The rows of Y fall into a few groups, which share some directions, and each row is roughly a mix of its group's hidden directions.
Y, 148 rows:
[[  0  18  45  43  16   0  20 -13  -1   2]
 [ 10  10 -45  25 -39  -4  23  -9   4 -10]
 [-12  42 -28  13 -14  20  10 -30 -25   3]
 [  5 -11 -19  31  -6  33 -26 -39  -4  16]
 [ -6  10  30  16   1 -34  24  18  10 -40]
 [-19 -10 -41  -2 -13  43  -6 -21  15 -16]
 [ 39 -22   2  34  -2 -13   4 -21 -30 -20]
 [  9  28  16 -10 -23 -13  20  19 -42  25]
 [ -3 -31 -23  15 -25  35  36 -13   4  -1]
 [  7 -11 -18   9 -34  16  13 -34  36  20]
 [-17   2  17  13  33  33  -3 -25 -20  34]
 [  5  -7 -29  -4 -52 -19 -19  24   4  10]
 [-16  -9 -24  33  13 -28 -21  -1  -5 -40]
 [ 27  16  34 -27 -12 -15  31   8 -17 -23]
 [ 22 -21  -9  30   9 -22 -12  -7  48 -13]
 [ 15   6  24 -37  21  33 -34   3   6  10]
 [ -2 -24  16 -14  31  26   3  27 -31  26]
 [ 18 -44 -22  21 -16 -40  -6  -5  -5  -3]
 [  0  -3  30 -44 -20   4   9  12 -27  30]
 [ 24  30  15 -19  31  -1 -27 -32 -15   8]
 [ 15  25 -13 -28   2   4 -19 -20  48  13]
 [-23  18   6   7 -41 -25  27  13  24 -18]
 [ 18  -9 -14  13  12 -33 -35 -30   5  29]
 [-22 -12   0  16 -15  -4 -26  23   7 -52]
 [-37 -19  12 -22  39  16  25  -1  -9  16]
 [-38   1   9 -21 -27  41  18  14   5 -14]
 [ 28 -36 -16 -12 -30   9 -19   3 -20  30]
 [ -8  20 -56 -19 -18  13  12 -16  -1  17]
 [-11 -20 -18  24  33  -1  36  28   0  23]
 [ 10 -53 -19 -26 -18  -3 -14   6 -21   9]
 [-37 -12  -3 -35  -8   9 -13  -4  43  -8]
 [-11  13  52  -5  17 -11 -23  18   3 -27]
 [ 40 -10 -17  -2 -14 -20 -16 -23  34  24]
 [  3 -26 -17  20 -28  10  -3 -12 -46 -22]
 [  6   2 -13   5  14 -53   9  37  14 -13]
 [ -6  -2  54 -23  29  10  -1  -2 -23  11]
 [-38   1   9 -31  12  19 -25  29 -20  16]
 [-19 -41  -4  41   3  14   6   4  -5 -32]
 [ 46  13   1  27  -5  -5   4  -6 -44   1]
 [ 10 -18  36  -5  20   4 -13 -47  23   1]
 [-19   7  -1 -14  24  43 -23 -29  22 -13]
 [ 27   7  39   8  19 -12  -8 -15 -41 -13]
 [-18  36  -9   2   3   8 -21 -10  50 -17]
 [-14 -48 -11  29 -14   0   8  -9 -29  22]
 [ 17  -5  -1  26  55  10 -27   4   4  15]
 [  3  39   5 -33 -23  -8  34   3 -11 -23]
 [-31  -2  11   4  49  11 -22  -1  31   3]
 [ -9  -4 -37 -26 -21  11   7 -32  -2 -36]
 [  4  31 -21 -17 -10  51 -23   3   5   9]
 [-11   8  25 -43  15  -8 -36  19  -4  22]
 [ 11   2  19  30  15  -3  39  17 -37  17]
 [  6  20  -7 -15  -2 -31  12  19 -34  42]
 [ 29  37   6 -13  16 -18  33 -25  -8 -19]
 [-17 -11 -17  36 -19  -6   0 -35 -36  11]
 [ 21  37   6 -35   4   5 -29 -25  21  -1]
 [  1  43  14 -24 -39   0  12 -14   8 -22]
 [ 12  12  -7 -28 -37  19 -20  -9 -30  29]
 [-14  -9 -27 -10 -41  28  36   6  -9  10]
 [ 21  10  -8  60  16 -17   8   2   0 -16]
 [  1  13  16 -29  20   8   5  43  29 -23]
 [  5 -23  -6   5 -34 -24  11  -5  20 -46]
 [ 31  26  39 -11  22   9  17 -11 -28  -5]
 [  8 -14 -18 -23  42  22 -33 -14  16 -10]
 [ 24   9  56 -12   3  10 -26  -6  10  14]
 [  7  -6  54  -8 -18 -15 -34  17  -8  -3]
 [ 26  -4 -21   9 -37 -18  40  10 -17 -13]
 [ -3 -26  10 -21  29  47  -5  -6 -15 -23]
 [-13   4   2  -6  19 -19  24  22 -18  52]
 [ 46  36   9  -5  -5  13 -28 -15 -18   4]
 [ -1 -25  15 -24 -29  44  20  21  -9  -2]
 [-25   8   9 -17  47 -25   6  29  18   0]
 [ -8   0 -51  30  -2   9  34 -12   8   4]
 [ 10   6 -32  23 -27  10  -6 -47  10  14]
 [-43 -18  -3  10 -25   4  34 -12 -22  18]
 [-46   5   6 -10   0  28 -23  13  -6 -36]
 [-40  -1 -33  20   6   8 -11 -12  32 -23]
 [ 20 -14  -4  -8   1 -23 -16  18  13  56]
 [ 12  -7  51  27  36  -5  13   6  -1   7]
 [ 25 -34  17  36  -1   8  14 -20  18 -27]
 [ 11   1 -29 -19 -15  43  -4 -26 -26  16]
 [-25   2   1 -12  -4  24 -15   4  54 -21]
 [  6  28  -2  -1  19   1  14   1 -38  47]
 [  5  14  33  13 -17   0  30  15 -43 -17]
 [-32  11 -29 -36 -34  11   0 -14  15 -11]
 [-15   7 -25 -11  12   5 -31  53  11  -7]
 [-20   5 -37 -17 -42  18  -6  11  20 -18]
 [  8   7 -37  -4  10 -10 -13 -13  18  52]
 [-12 -27 -40  20 -25  18  -2  -2  20 -29]
 [ 11  28 -34   6 -34  -9  10 -14 -12  36]
 [ 24  -1  -1  15  39 -25 -23 -17  34  11]
 [-19  41  25 -30 -17  -6 -18  -1 -21 -21]
 [ -7 -20  17  19  -3 -40  -4  34  34   0]
 [ 21 -10   3  15  59  18 -18 -13  -6   1]
 [-18  -9 -20  -8 -37   2  30  29  31  16]
 [  9  -5  16  46 -17  14  20 -17 -18 -34]
 [  4 -22 -33  18  -5 -39  -3  23  24 -21]
 [-28  31 -18  15  31 -26 -19  16  23   0]
 [-28 -14  27 -42  10  27  -9 -13   8  22]
 [  9   5  22 -33  30 -12  -9  45  14  -1]
 [-14  31  20  -2  19  33 -19 -30 -28   8]
 [ 33 -16   8 -12 -16 -36  18  34  -9 -21]
 [ -4  39 -17  24 -13   8  14 -36   2 -32]
 [ 45  -3   3 -12 -32   1  17 -25   0 -30]
 [-33 -15  12 -15  46  13  -2   1  33   0]
 [ 12   9 -34 -12   2 -14   2  -5  41  40]
 [ 33 -29  -1 -12  -9 -17   9   3  49 -11]
 [ -4   5  33 -24 -28  13 -35   9 -32   7]
 [ -1   0 -14  34 -20 -33  40 -23   1  -9]
 [  9  -8  28 -18 -24  22  46  10 -23  -3]
 [-10  24   4 -34 -35  22   5   4 -36 -11]
 [ 28  -5  40 -35  15  -3  14  25 -15 -13]
 [ 38  19 -16  -9  17  -6 -19 -40 -17  16]
 [ 26   1   9 -23 -14 -37  30  15  21 -25]
 [-10  16 -17 -36 -37 -20  24  25   1 -14]
 [  7 -28  14   3  27 -27 -12  29  28  29]
 [-30 -25  14  29  11  12 -11  12 -14 -43]
 [  4 -16 -29  17   3 -13 -51 -12 -25  11]
 [-33 -17  -9   4 -13  48   6  -6 -14 -29]
 [ 31  -4   2  21   2 -43  13 -36 -10 -16]
 [ 10   5   0 -15  35  19 -17 -11 -23  47]
 [-35 -26 -14  14 -11  29   3  10  32 -26]
 [-19   4  40 -28  30  31 -13  17   0  -9]
 [-12  10  -6   1  31 -20  30  34 -10  36]
 [ -4  21  -4 -31  -6  44 -12  24  12  28]
 [  6 -31  -8  25 -24   5  -5 -47 -23  -2]
 [ 27 -13 -24 -28 -40 -13 -10  -3  28  11]
 [ 34 -28 -10  36  14  18  22 -26   4  -5]
 [ 29   3 -16  -2  -2 -25  11  32  -4 -47]
 [ -1 -11 -18  28 -10 -47  31   0  17 -16]
 [ 30  33  11  -7  18  -4  -8 -42  24  12]
 [  7  12  -3   5  28 -51 -18  20   0  27]
 [ 40   6  -9   5 -45  -6 -35  -5  -6  -1]
 [ 33  -1   9  19  35 -38  -5 -11 -15  23]
 [ 11  44 -25  25 -15 -25  13  22   5 -16]
 [-16 -20   2 -25  46  -4  27  27 -10   8]
 [  7  -9 -16   4  16  18 -38 -24   4  45]
 [-10  16 -29 -26 -42  21 -17 -25  -8   5]
 [-23  25  32 -15  15   9  45  -8 -15  -1]
 [ -6  31   1 -21 -19 -40 -15  18   7  32]
 [ -5  22  -7   4   7  34 -40 -37 -13  14]
 [-12 -10   0   1  24  10  12  -3  57  27]
 [ 13 -19  40  -9  25 -30 -17  25  18  11]
 [  8   0 -49  22 -31   3  -2   6 -11 -30]
 [-17 -31 -10  34  20  24  -8 -16 -21 -29]
 [ 20 -19  20  14  37 -19 -17  34  24   5]
 [  0 -17  11 -11  22  44 -23 -27  -6 -29]
 [ 27 -40   9 -28  -6  -9 -15  26  -5  29]
 [  8  27  24 -30  -2  23  34   8  30  13]]
Each list below has one row that fits no group; the rest each fit one group, if only roughly. Name that row.
    k_128: [-25  10  -1  -4  32  24 -41 -17 -15 -24]
    k_645: [ 29  11  21 -18  17 -14  31   8  41 -15]
    k_478: [ -8  25   0 -30  -7 -15   1  -1  56  -3]
    k_59: [-29 -29 -25 -42  12  -6   5  16  21 -10]
    k_993: [ 33   3 -10   1 -45   9  -6 -19   0 -37]
    k_420: [ 12 -12 -37  17  -5  14 -43  -5  -9  30]
    k_944: [  6  -9  31 -10  -6  26 -39 -22  -1  34]
    k_234: [-16  45   4 -15 -33  22   2 -24 -12  15]
    k_147: [ 31 -34 -16   2 -26  14  -6 -15  -9 -38]
    k_317: [ -3   5   3  13 -26  32  22 -47  10  19]
 => k_478
    k_624: [-37  22  22 -31  10  10  11  25 -16  25]
    k_205: [-14 -37  -2 -10  -4  36 -24  22  29 -13]
    k_22: [ 11   6  24  28 -14 -13  -5  12   2 -55]
    k_380: [ 33   3 -10 -16 -46   5  20 -12  30  -5]
    k_658: [-22  33  -6  43 -10  -6   4 -15  31 -18]
    k_589: [-43   8 -13 -15 -11  20 -44   2 -10  14]
    k_139: [-45  14   3  20  -1 -10  45   5  16   5]
    k_274: [ 23 -30  -6  -5  22  16  46   1   2 -27]
    k_350: [ -7 -12   7  -9  25 -28   5  14  45 -33]
    k_850: [ -4  10 -38   2  -4  11 -50  -3  28   6]
    k_530: [-10 -35 -34  28 -24  35  -2  -6   0   1]
    k_217: [ 11 -11  -3 -38 -12 -11  40  23   9 -31]
 => k_22
    k_439: [  2 -21  30 -26   4  20  14 -40 -16 -24]
    k_168: [ 18 -26   7  -1  13  16  17 -16  16 -53]
    k_174: [-31  49  20   6  15 -27 -18   4   2  -1]
    k_554: [ 37  33 -20   3 -10  18  -6 -33 -14 -20]
    k_497: [ 41 -17  28  28  11   2 -24 -11 -16  22]
    k_393: [-35 -23  22  14  18  13 -11  40 -16  11]
    k_434: [-26   4 -39 -14 -10 -14  -9  25  36  21]
    k_515: [  0 -13  47   0   3  -2  47  -2 -21  -8]
    k_48: [-61   1   6  25   3  16  -5  -4 -14 -14]
    k_625: [-36 -18  22  -3  36  -6  29  11 -20 -17]
    k_107: [-14  38 -13  20 -38 -19 -21 -24  -6   6]
 => k_625
    k_426: [ 30   5 -16 -15  -2   2 -20  23 -49  18]
    k_638: [ 15  36   4  16   5 -17  10 -34 -41   0]
    k_726: [ 16  26  17   0  12 -29  32  11 -36 -22]
    k_149: [ 20   1 -24   6  21  -4  14 -40  33 -26]
    k_662: [  2 -42 -38  -9 -17  14  14   9  30  -8]
    k_649: [-17  22  18  -7  12   4 -31  16  47  19]
    k_97: [-11  17 -20  48 -29 -12  25   2 -18   5]
    k_409: [ 59  -9  -8 -24 -16  16 -17 -10   2   1]
    k_437: [ 35 -16  -2   3 -19  15 -16 -49  -3  18]
    k_666: [ -2  -7   0  22  27  12   2   8 -60  -2]
    k_254: [ 22  -3  32 -24  11  19 -13 -30   3  38]
    k_822: [-44 -18  27   9  -1  18  -9 -10 -29  26]
    k_307: [  7 -12  16  24  -2 -20 -22   8  43 -36]
    k_419: [  8 -10  12  13  30 -26  30   8   6  45]
 => k_666
    k_861: [ 15 -34  11  -7 -21 -18 -31  16  36 -14]
    k_935: [-26  36  19  27  29 -13   4 -28 -14  -2]
    k_829: [ 19   5  -1   7 -33  13  45   0 -38  -2]
    k_241: [  3  10   4  -8 -10 -25  36  42 -25  21]
    k_263: [-44  -8  27  -1   8  15  -2  13 -23  37]
    k_902: [  9  -7 -28 -11 -31  29   0  14  43 -14]
    k_708: [-10 -11 -19  56  28  17  -6 -15   1   9]
    k_17: [-11  19 -16 -24 -15  18  -6  -6 -56  -1]
    k_236: [  3 -50 -22  12 -23   6 -10  16  28  17]
    k_746: [-10  42 -33 -31 -15  21 -13 -19   0  -4]
    k_193: [  1 -20  46  -9   2   0 -18  16 -41 -15]
    k_406: [ -8  26 -28  -1  -4  21 -16 -37  21 -31]
 => k_193
